B =
[[-20  10  -3  21   0  10 -23]
 [-32  37  -5  30   3  31 -17]
 [-20 -31 -23  11 -34 -25 -31]
 [-23 -15 -17 -17  -2   8   5]
 [-21  10   2  14  52  45 -23]
 [-17 -39 -21   5 -26 -24 -25]
 [-18 -10 -12  11 -17  -9 -20]
 [-28 -39 -37  14 -23   2  12]
 [-36 -41 -40  16 -17   6  12]
 [-34  26  -9  27  -3  20 -14]
 [-19 -17 -14  10 -19 -11 -21]
 [ -3  13  17  28   8   8 -23]
 [-32  37  -5  29   3  31 -17]
 [ 50  -3  45  17  57   8 -33]]
B[0, -7]	-20
B[11, -7]	-3
B[11, -6]	13
B[12, 3]	29
B[5, -6]	-39
B[8, -7]	-36
B[-9, 4]	-26
B[13, 2]	45
B[4, 5]	45
B[-10, -7]	-21
B[-9]	[-17, -39, -21, 5, -26, -24, -25]
B[5, 0]	-17
B[:, -4]	[21, 30, 11, -17, 14, 5, 11, 14, 16, 27, 10, 28, 29, 17]
B[-1]	[50, -3, 45, 17, 57, 8, -33]
B[6, 3]	11
B[11, 3]	28
B[9, 4]	-3
B[8]	[-36, -41, -40, 16, -17, 6, 12]
B[-1, 4]	57
B[-14, -5]	-3
B[-11, 1]	-15
B[10, -2]	-11
B[13, -7]	50
B[-7, 6]	12
B[-4]	[-19, -17, -14, 10, -19, -11, -21]
B[1, -6]	37
B[-9, -1]	-25
B[-4, 0]	-19
B[11, 5]	8
B[-11]	[-23, -15, -17, -17, -2, 8, 5]
B[-2, -2]	31
B[-3, 6]	-23
B[-12, -6]	-31
B[-12, -4]	11
B[-5, 2]	-9

arr = [ 27 -24  41 -48 -54  30 -25  30]
arr[0] -> 27
arr[4] -> -54
arr[6] -> -25

grid = [ 24 -69  30  21 -26 -14  43 -19  18]
grid[0] = 24
grid[1] = -69
grid[2] = 30

x = [686 467 357 430 698 448 458 143 476 892 574 684 621]
x[0] => 686
x[-2] => 684
x[-4] => 892
x[-12] => 467

W = -51   22   39   59   38   -5   43    9
W[0]	-51
W[2]	39
W[4]	38

m =
[[ -73.1 -120.1  -58.5  -57.2   12.6   18.1  -11.1  -82.3    3.4  -41.1
   -53.6    0.4   17.8]
 [ -47.4   11.3  -82.0  -78.7 -111.6 -106.1  -73.9   76.0   73.7  125.7
    85.1 -113.6  -72.0]
 [ -66.5 -107.6   51.5   31.9  -24.2  -59.0 -114.6  -64.8  136.9  155.3
   -80.0  -79.1   -6.9]
 [ -14.8   43.3  -68.4  -53.6  -46.5    6.1   63.1  -18.7  -58.6  -93.8
   -13.3  -98.3  -85.7]
 [ -11.0    7.8  -92.9  -87.1 -154.9 -169.7  -87.0   49.9  -60.2   53.9
    25.4  -27.6 -107.7]
 [  -8.1   25.3  -50.5  -45.7  -29.1   -5.7   41.4  -15.5   -8.2  -46.0
     8.3 -106.1  -53.5]
 [ -45.0   28.8   -4.6    6.8  -37.4 -101.1  -46.5   22.7   86.8  128.7
    35.0 -143.5  -64.3]
 [ -20.1   87.1  -26.3    8.3 -147.0 -120.3  -54.3   97.8   16.4   94.8
   110.6 -135.9 -120.7]]
Rows and columns are counted from 0.
(0, 0)	-73.1
(1, 8)	73.7
(4, 12)	-107.7
(0, 4)	12.6
(2, 2)	51.5
(1, 5)	-106.1
(7, 4)	-147.0
(0, 5)	18.1
(7, 8)	16.4
(7, 9)	94.8
(4, 9)	53.9
(1, 10)	85.1
(6, 1)	28.8
(0, 3)	-57.2
(0, 9)	-41.1
(3, 6)	63.1
(0, 10)	-53.6
(6, 6)	-46.5
(2, 0)	-66.5
(5, 10)	8.3
(6, 10)	35.0
(2, 10)	-80.0
(7, 10)	110.6
(5, 8)	-8.2
(3, 3)	-53.6
(2, 4)	-24.2
(0, 12)	17.8
(6, 11)	-143.5
(7, 2)	-26.3
(1, 1)	11.3
(4, 5)	-169.7
(4, 1)	7.8
(5, 1)	25.3
(7, 12)	-120.7
(0, 1)	-120.1

X =
[[  6  24  -7   6 -46  17 -16  20]
 [  1   7  18  44 -14  28  -3   5]
 [-13  20   7 -20  28  17  40  11]
 [  7  -3  18  14 -34  35  42 -29]
 [-19  -8 -36 -27  41  -1  24 -49]
 [ 33 -10   6  30 -62  32   4 -13]
 [ 11  12  29  26 -13  31  15  26]
 [-19  23 -31  19   7  35  -4 -17]
 [  2   7  18  43 -14  29  -3   5]]
X[0, 0] -> 6
X[3, 3] -> 14
X[6, 6] -> 15
X[8, 3] -> 43
X[3, 5] -> 35
X[4, 2] -> -36
X[8, 5] -> 29
X[3] -> [7, -3, 18, 14, -34, 35, 42, -29]
X[1] -> [1, 7, 18, 44, -14, 28, -3, 5]
X[2, 3] -> -20
X[7, 7] -> -17
X[8, 1] -> 7
X[5, 1] -> -10
X[3, 1] -> -3
X[6, 2] -> 29
X[:, 5] -> [17, 28, 17, 35, -1, 32, 31, 35, 29]
X[2, 4] -> 28
X[4, 7] -> -49
X[0] -> [6, 24, -7, 6, -46, 17, -16, 20]
X[:, 3] -> [6, 44, -20, 14, -27, 30, 26, 19, 43]
X[1, 6] -> -3
X[7, 4] -> 7
X[8, 6] -> -3
X[2, 6] -> 40
X[:, 0] -> [6, 1, -13, 7, -19, 33, 11, -19, 2]
X[7, 6] -> -4
X[6, 0] -> 11
X[4, 1] -> -8
X[7, 2] -> -31
X[:, 6] -> [-16, -3, 40, 42, 24, 4, 15, -4, -3]
